Rows swapped in pairs by one turn or mirror: which row each one swaps with:
The rows were stretched afterwards, more along some directions than others.
Zad: [-1.37 0.97 4.64 -1.19 1.53 -2.00 0.59 -0.48 2.30 2.62 -3.18 2.15 1.08 -0.77 -0.81 2.34 0.71 1.40 2.10 1.60 -0.99]
sugek: [-0.19 -0.73 1.26 1.24 -0.77 2.39 -0.24 2.79 -1.76 -0.41 -1.80 -2.16 1.11 0.17 -1.25 1.12 0.88 -1.03 1.49 2.04 -0.82]
Sidu: [-0.93 -1.18 -0.76 0.10 -0.83 0.39 -1.69 -2.31 -2.33 0.55 2.13 0.12 -1.68 -2.38 -1.88 -0.61 -0.76 2.16 0.25 -2.05 1.92]
dasiv: [-0.96 -0.71 -2.16 -0.37 -1.50 1.80 -1.49 -0.61 -2.14 -0.49 1.94 -1.19 -2.17 -1.45 -1.13 -0.05 -0.98 2.23 0.39 -1.49 0.85]
Sotuf: [0.93 -2.68 1.63 -0.36 0.60 -2.65 0.92 -2.72 -2.74 -0.67 0.57 1.56 1.40 1.69 -0.84 -3.37 -0.06 -0.94 -1.20 -0.15 1.55]
sep: [0.36 -1.62 2.29 1.80 -0.18 -1.55 -0.03 0.85 -1.44 0.98 -2.73 -0.67 1.09 0.64 2.71 0.57 0.74 -1.18 -1.55 -0.62 -2.17]
gigad: [0.20 -1.07 0.98 1.46 0.10 -1.61 -0.53 2.46 -0.70 0.10 -2.28 -0.77 0.92 0.31 1.89 -0.18 0.22 -1.23 -0.82 1.25 -2.43]
Sil: [-1.51 0.69 4.90 -0.44 1.67 -2.58 0.65 -1.00 2.26 2.16 -2.15 2.98 0.93 -0.78 -0.73 1.45 0.29 1.08 1.53 0.89 -0.33]
Mota: [-1.17 -0.83 4.22 0.28 -1.48 -0.46 -1.88 -2.27 0.88 -0.26 2.89 -1.14 -2.15 0.78 -0.04 1.22 0.86 2.41 4.24 -0.12 -2.29]
bub: [0.93 -3.10 0.18 -0.01 1.03 -1.63 0.50 -1.47 -2.38 0.12 0.31 0.21 1.41 1.28 -0.53 -3.20 -0.59 -0.54 -1.01 -0.13 1.60]
Letev: [1.68 -0.85 -3.05 -1.72 0.21 0.67 2.01 -1.20 1.60 -2.65 1.83 -0.88 -0.13 0.08 -0.72 -0.08 0.25 1.05 2.05 0.98 0.60]
Gis: [-0.22 0.25 -2.83 -0.65 0.42 0.15 1.39 0.56 1.17 -1.13 1.51 -1.49 -1.28 -0.12 -0.69 0.40 -1.18 -0.23 2.05 -0.30 -0.07]
sori: [0.47 -2.20 0.79 2.04 -0.17 0.80 -0.21 1.11 -2.23 0.03 -2.27 -3.39 1.23 0.30 2.43 1.22 1.54 -0.57 -1.65 1.17 -2.99]
Sevo: [0.14 -0.91 0.32 2.05 0.19 -0.48 -0.56 2.89 -2.01 -0.87 -1.00 -2.72 0.14 -0.09 1.88 1.52 1.25 -1.62 -0.83 2.89 -2.05]
Savu: [-0.86 -1.60 -2.06 -0.54 -1.21 0.64 -0.95 -1.88 -1.75 -0.14 2.76 0.04 -1.40 -1.46 -1.82 -1.77 -1.96 2.13 -0.07 -1.23 1.43]
pul: [1.29 -0.12 -0.93 -2.10 0.15 2.33 0.10 -0.16 0.58 -0.75 0.45 0.52 0.87 -0.22 -0.72 -0.61 1.65 2.32 1.50 3.36 -0.72]
nusu: [-3.56 -0.51 -1.20 -0.09 1.05 0.50 -2.74 1.74 0.60 0.60 1.13 -2.59 -0.95 -3.82 -0.14 0.41 -0.59 1.08 -1.21 -0.78 1.41]
leki: [-0.58 -0.26 3.95 -0.20 -0.98 -0.40 -2.00 -1.19 1.35 0.08 1.86 0.16 -1.59 0.97 -1.62 2.10 0.59 2.52 3.87 0.12 -2.10]
nomo: [1.06 0.18 -1.25 -0.71 0.89 -1.16 0.81 -1.15 -1.59 -2.10 0.28 1.87 1.85 0.22 -0.87 -2.36 1.65 -1.07 -3.39 -0.86 0.76]
tamav: [0.11 0.27 1.54 -1.83 0.83 -0.42 0.71 2.03 0.56 0.57 -3.67 -0.02 -0.76 -0.26 0.41 -1.42 1.70 -1.43 -1.05 1.94 -1.90]
sot: [-1.19 -1.46 1.86 2.06 0.53 -0.96 -0.74 4.15 -1.17 0.92 -2.27 -2.56 -0.81 -0.44 1.15 0.84 -0.24 -0.49 -0.74 2.16 -2.10]
Buv: [1.76 -0.81 -0.31 -1.17 0.84 -0.02 1.28 1.50 0.78 -0.20 -3.67 1.05 2.26 -0.02 -1.22 -3.15 -0.14 -2.03 -0.94 0.10 0.86]
tok: [-2.69 -1.14 -0.35 -0.53 1.70 -0.64 -2.15 1.62 0.60 1.08 -0.37 -1.51 0.60 -3.86 0.20 -1.91 -0.24 0.26 -1.79 -0.76 1.80]
ped: [0.87 -1.60 2.30 1.29 0.51 -1.32 -0.51 1.53 -1.63 1.02 -3.23 -1.18 1.85 0.11 1.76 -0.40 1.22 -0.54 -1.13 0.88 -2.73]
vifu: [-0.02 -1.22 2.40 1.33 -0.11 1.12 0.50 2.52 -1.28 0.86 -2.06 -0.11 0.95 0.26 -0.92 -0.21 0.46 -1.29 1.57 0.61 0.05]
Papoz: [1.07 -3.13 4.38 1.06 -1.43 -0.33 1.32 0.18 -1.44 0.13 -2.23 1.28 1.82 1.54 -0.69 -1.19 1.13 -1.10 0.94 -0.87 0.10]
Bal: [0.37 -1.71 -1.69 -0.23 1.60 0.28 0.17 2.73 0.59 1.03 -1.17 -2.29 -1.69 -1.78 2.03 -1.51 -1.11 0.25 -0.78 1.62 -1.03]
lun: [-1.08 1.09 4.25 0.24 2.08 -2.43 0.97 -0.29 1.37 2.49 -3.66 2.39 1.22 -0.15 0.08 1.61 0.82 0.38 0.66 1.02 0.01]
zat: [-1.33 -1.30 -3.09 -0.64 -0.42 0.70 0.12 -1.80 -0.74 -0.50 1.84 0.04 -0.45 -1.34 -1.77 -1.06 -2.34 2.15 -0.55 -0.84 2.00]
bapiz: [-0.99 -1.10 3.94 -0.23 -1.71 -0.61 -1.91 -0.85 1.57 -0.57 2.21 -0.62 -2.18 0.62 -1.03 0.96 0.39 2.81 4.56 0.17 -1.99]
fubeg: [1.40 2.13 -4.08 -0.38 -0.53 -0.73 -2.01 -2.59 -0.99 -1.98 1.04 0.95 2.00 -0.52 0.96 0.55 1.77 -1.31 -1.36 -0.48 1.31]
fak: [-0.68 -1.65 2.77 2.01 -0.35 0.45 0.60 2.12 -2.14 -0.37 -1.45 -1.40 0.71 0.49 -0.88 -0.39 0.13 -1.77 1.22 0.38 0.13]
musa: [-0.15 0.97 -3.20 0.09 0.49 1.52 0.97 0.96 0.62 -0.62 -0.85 -2.78 -0.99 -0.75 0.42 2.31 -1.00 -0.49 0.23 0.07 -0.65]
kuv: [-0.45 0.04 3.72 -0.60 -1.46 -0.58 -2.26 -1.65 0.82 -0.76 2.63 -0.66 -1.72 0.62 -0.94 2.43 1.63 1.87 4.50 -0.20 -2.20]
nasip: [-0.86 1.51 1.47 -3.12 1.11 -0.82 -0.09 2.22 2.03 1.63 -2.30 0.58 -1.15 -1.86 -0.69 -2.67 -0.20 0.46 0.45 1.87 -1.25]
dima: [1.41 0.04 -0.59 -1.04 -0.02 -2.58 0.97 -1.65 -2.03 -2.62 -0.92 2.98 1.93 0.45 -0.43 -2.65 1.57 -1.15 -2.94 -0.64 1.01]
mupif: [0.77 0.22 -0.91 -0.84 0.20 -1.44 -0.80 -1.82 -2.50 -2.45 1.89 1.15 0.17 -0.17 -0.25 -2.86 2.06 -0.83 -3.20 -1.02 1.37]
neruv: [1.01 -3.01 2.82 1.49 -0.64 0.53 0.79 1.27 -1.75 0.35 -1.83 -0.15 1.68 0.47 -1.49 -0.27 1.11 -0.60 1.53 -0.01 0.42]
Kud: [-1.14 -0.89 4.56 0.00 -1.16 -1.21 -1.68 -2.23 0.92 0.15 2.35 -0.53 -2.83 0.49 -0.95 2.12 0.44 2.22 4.12 -1.10 -1.93]
supot: [1.91 -0.74 0.57 -1.02 0.93 -1.62 1.25 -1.50 -1.01 -1.67 -1.31 2.36 2.36 1.33 -1.67 -1.73 1.91 0.62 -2.15 0.16 -0.88]
funo: [-1.21 0.54 4.43 0.31 1.72 -2.18 1.29 -0.36 2.32 2.41 -3.21 2.10 1.09 0.40 -0.56 2.72 1.05 0.67 1.00 1.46 -0.23]
takon: [0.58 0.50 0.74 -2.05 0.85 -0.87 0.78 2.12 1.54 1.23 -4.52 1.33 -0.33 -0.37 0.53 -1.99 0.19 -1.24 -1.45 1.86 -0.68]
Degi: [0.19 -0.45 -2.89 -0.06 0.02 1.01 1.33 0.52 0.91 -1.92 0.72 -1.95 -1.51 0.11 1.45 0.22 -0.47 -1.11 0.96 -0.27 -0.50]
gab: [-1.51 0.38 6.00 -0.93 1.95 -2.49 1.28 -0.46 2.79 2.69 -3.70 2.64 0.50 -0.26 -1.33 1.95 0.61 1.54 1.43 1.01 -1.18]
Pazez: [0.49 1.79 -0.30 -3.01 0.69 -0.12 -1.53 0.03 1.21 1.20 -2.25 -0.06 -0.35 -2.25 0.26 -1.61 0.76 0.89 -0.76 1.42 -0.22]
Nisu: [-0.52 -0.71 -3.06 0.28 0.01 0.82 1.41 0.55 0.16 -1.18 0.15 -2.60 -1.73 0.12 0.91 1.54 -0.44 -1.26 0.83 -0.25 -0.74]
Gupu: [1.24 -0.79 2.05 -2.24 -0.43 -0.33 0.86 1.38 0.73 -0.92 -1.30 0.16 -1.70 -0.28 -0.68 -2.18 0.94 0.15 0.51 2.66 -1.35]
Nuz: [1.93 -3.34 2.54 1.97 -1.06 0.35 1.21 0.10 -3.19 -0.63 -2.11 -0.41 1.93 1.35 -0.72 0.09 2.46 -1.98 -0.57 0.54 0.48]

Swapped with musa: Gupu
Swapped with Degi: takon
Swapped with fubeg: pul
Swapped with Sidu: supot
Swapped with nusu: Sotuf
Swapped with leki: Sil
Swapped with Sevo: sugek
Swapped with Zad: kuv
Swapped with gab: Kud

